Each scene shows the same named points in several views, each turned, perhaps mirrored, and shifted as a whole.
A view may leave some points out, and in a few views one point is out of place. Which views, in the order they come, and which point in each? Write none if none.

-- scene 1 --
panel a:
  rezo [ 1.16  3.34 -5.41 -5.59  0.31  3.40 -6.44]
  Fafan [ 1.75  2.59 -3.47 -6.50  1.71  2.87 -7.64]
  vos [ 1.51  4.47 -4.15 -7.38  0.21  3.48 -5.65]
  Rolib [-0.25  2.09 -4.38 -3.91  2.17  1.92 -5.86]
  Bugol [ 0.49  1.66 -3.92 -7.04 -0.96  5.35 -5.00]
  Dema [ 0.49  3.35 -5.34 -6.34  0.94  3.51 -5.64]
  miv [ 0.55  2.47 -6.35 -6.18  0.78  1.78 -5.26]
panel b:
  Rolib [ 0.27 -0.21 -2.90  1.71  2.96 -1.89 -1.28]
  miv [-0.55  0.36 -3.09 -0.44  1.43 -1.83 -3.30]
  Bugol [-0.40 -1.66 -1.03  2.44  0.10 -2.00 -5.59]
  Dema [-0.70  0.02 -1.52  0.58  1.77 -2.77 -3.85]
  Motu [-1.01  0.14 -3.33  1.61  2.72  0.20 -2.23]
  Fafan [-2.07 -0.62 -1.38  1.62  4.01 -1.29 -3.82]
  vos [-2.64  0.31 -0.66  1.02  1.38 -2.75 -4.34]
  rezo [-0.76 -0.35 -0.79  0.22  1.87 -1.82 -3.33]
panel c:
  rezo [-2.51 -0.32  3.03 -0.91  2.37  0.54 -2.38]
  Dema [-2.64 -0.68  3.26 -1.85  2.48 -0.27 -1.83]
  Rolib [-0.64  0.14  4.81  0.06  2.17 -0.98 -0.60]
  miv [-1.45  0.65  3.48 -2.37  1.37 -0.55 -2.24]
  Fafan [-0.31 -1.54  2.61 -0.75  3.95  0.74 -1.84]
  Bugol [-3.68 -0.40  0.29 -1.41  2.84 -0.38 -0.23]
  Motu [ 0.87  0.23  2.81 -0.11  1.80 -0.77 -1.60]
  vos [-2.84 -1.34  2.07 -1.77  3.69 -0.69 -3.17]
panel d:
  Fafan [-4.55  3.98 -3.32  0.17  4.19 -1.90  6.63]
  rezo [-3.39  3.55 -2.00 -0.99  4.82 -3.59  5.35]
  Dema [-3.03  3.67 -1.90 -1.07  5.87 -3.28  6.15]
  Motu [-4.01  4.26 -2.06 -2.10  3.64 -0.18  5.37]
  miv [-3.68  3.86 -0.39 -2.34  5.46 -2.49  5.87]
  Rolib [-1.79  4.50 -1.29 -0.91  4.14 -0.62  5.62]
panel e:
  Fafan [ 0.04 -1.56  1.63 -3.71 -2.87 -1.06 -0.61]
  rezo [-0.10 -1.71 -0.72 -2.20 -1.70 -1.03 -0.21]
  Dema [ 0.00 -1.93 -1.25 -2.39 -2.78 -0.36 -0.34]
  Bugol [ 3.21 -1.95 -1.60 -2.35 -2.74 -1.37 -1.54]
  vos [ 0.61 -2.69  0.21 -1.25 -2.82  0.19 -1.08]
  Rolib [-1.11 -2.38 -1.33 -5.58 -1.67 -0.62 -0.21]
  miv [-1.23 -0.92 -1.98 -2.87 -2.18 -0.11 -1.49]
panel f:
  Rolib [-3.62  0.12  0.96 -1.93 -2.50  2.09 -0.43]
  Bugol [-2.19  2.40  3.48 -2.66  1.00 -0.43 -0.46]
  Fafan [-0.83  1.75  1.58 -2.52 -1.05  3.01 -1.79]
  rezo [-2.09  2.04  2.26 -2.36 -2.05  0.55 -2.11]
  vos [-2.44  2.98  2.78 -2.13 -0.31  1.35 -3.36]
  Dema [-2.80  1.65  3.18 -2.22 -1.56  1.00 -2.16]
  Motu [-2.46  2.17  0.81 -0.95 -2.35  2.80  0.25]
  miv [-3.43  2.48  3.29 -1.66 -3.05  1.47 -1.08]
Views that do not fit: none
